500 stands for zero in the data rows.
Here are some points:
  628  387  572  515  460  588  582  528
  388  613  592  507  642  428  364  372
  226  753  582  553  766  251  261  377
  419  536  528  399  626  490  431  571
  483  573  512  551  494  451  406  391
  711  356  367  525  259  705  661  647
  646  423  516  528  484  543  516  507
  508  399  435  424  400  568  414  555
  534  457  580  535  489  526  521  533
  703  241  311  614  138  772  693  646
  734  297  455  464  353  699  572  625
  660  283  463  454  342  798  625  589
  451  387  490  404  582  588  473  453
  370  615  503  483  602  385  327  271
  362  493  493  557  618  402  432  400
  315  598  434  469  651  343  406  450
  769  326  500  474  246  802  665  531
  621  449  440  472  527  589  578  538
  664  397  482  400  400  768  645  482
   83  890  708  545  851   71  157  276
  450  580  529  488  601  479  392  529
  532  433  484  518  539  513  529  533
  508  535  502  504  568  477  466  437
  910  214  403  452  247  780  736  646
  422  512  536  388  684  407  398  501
  463  523  483  488  537  466  532  491
  577  538  500  552  431  503  458  494
  291  614  515  554  555  290  478  433
  543  425  409  454  530  497  563  577
  432  432  531  452  438  623  506  498
  705  353  432  499  260  709  651  677
  373  586  440  636  504  361  595  506
  288  625  624  515  696  374  338  400
  666  321  483  399  445  635  528  428
  507  487  537  518  448  536  431  394
  587  411  401  488  354  693  596  581
  481  548  480  561  480  494  425  466
  569  480  399  489  443  562  577  560
  446  540  476  530  580  413  495  504
  333  497  408  496  479  476  525  567
  467  534  498  532  444  481  542  528
Here are 16 more points, each followed by its number:
  445  483  539  510  544  410  522  427 0
  404  573  549  495  574  380  472  447 1
  355  515  539  451  566  529  419  541 2
   64  926  637  531  976   45  210  188 3
  268  550  448  445  625  396  392  336 4
  479  623  475  602  536  411  561  447 5
  539  464  530  459  478  522  485  487 6
  536  527  443  460  478  512  516  513 7
  459  578  546  525  486  506  460  451 8
  573  427  455  479  423  586  510  557 9
  381  629  643  487  709  304  317  411 10
  462  486  423  471  515  435  559  498 11
  873  140  326  420  103  999  811  645 12
  457  518  527  560  525  521  611  483 13
  426  592  616  502  677  335  394  505 14
  435  609  517  547  583  362  424  517 15
Which two of these numbered points are nearest to each point below, ignoring the direction in which the first points spread most? Their numbers follow each, nearest first.
  555  388  462  435  499  699  558  586 > 2 9
  630  449  512  457  416  575  614  521 > 1 6
  379  676  518  470  592  358  373  412 > 7 9
  438  469  412  454  536  476  561  510 > 11 7
  491  475  462  432  432  537  542  410 > 12 4
  335  502  437  546  482  550  502  474 > 12 4
  267  614  617  501  721  274  437  273 > 0 3
  456  583  512  435  720  500  416  422 > 3 6
  412  496  544  449  532  522  443  519 > 2 9
  459  515  524  453  459  511  545  517 > 1 7
  752  353  519  498  392  717  561  585 > 10 6
  699  196  415  474  223  879  733  666 > 2 12
  676  430  509  537  521  573  480  523 > 10 14
  472  405  378  466  437  536  637  533 > 11 4
  423  446  419  454  444  415  573  526 > 11 1
  424  533  502  487  490  543  504  456 > 12 8
  557  357  419  426  384  692  588  606 > 2 9
  481  571  543  557  519  373  437  525 > 15 1
  271  718  631  459  811  229  234  406 > 10 14
  344  568  555  513  626  385  449  479 > 1 9
  550  307  492  505  420  653  568  582 > 2 9
  540  572  568  612  481  423  510  461 > 5 15
  521  493  491  579  495  474  598  485 > 5 13
  533  484  573  446  530  483  474  538 > 10 14
  329  668  588  482  739  282  328  344 > 6 10
  599  418  531  511  469  537  551  617 > 14 15
  523  315  408  429  366  629  685  486 > 4 12
  533  431  375  480  418  495  648  471 > 11 0
  477  415  396  364  492  533  592  468 > 4 11
  802  235  407  456  137  959  788  605 > 12 8
  624  435  495  439  386  588  612  593 > 1 7
  675  246  312  448  136  847  721  724 > 2 9
  533  580  536  553  443  500  498  632 > 15 8
  647  398  425  440  420  731  533  659 > 2 9
  559  601  551  470  541  493  441  471 > 10 6
  602  414  445  560  458  541  584  619 > 15 1
  513  399  419  393  480  623  554  470 > 4 12
  449  670  475  480  574  405  478  373 > 3 7
  464  535  395  471  514  399  528  450 > 11 7
  426  578  566  538  511  368  453  461 > 1 15
  566  448  533  527  408  634  543  511 > 8 6
  449  514  521  428  586  451  525  519 > 1 11
  573  404  532  494  441  509  443  561 > 10 6
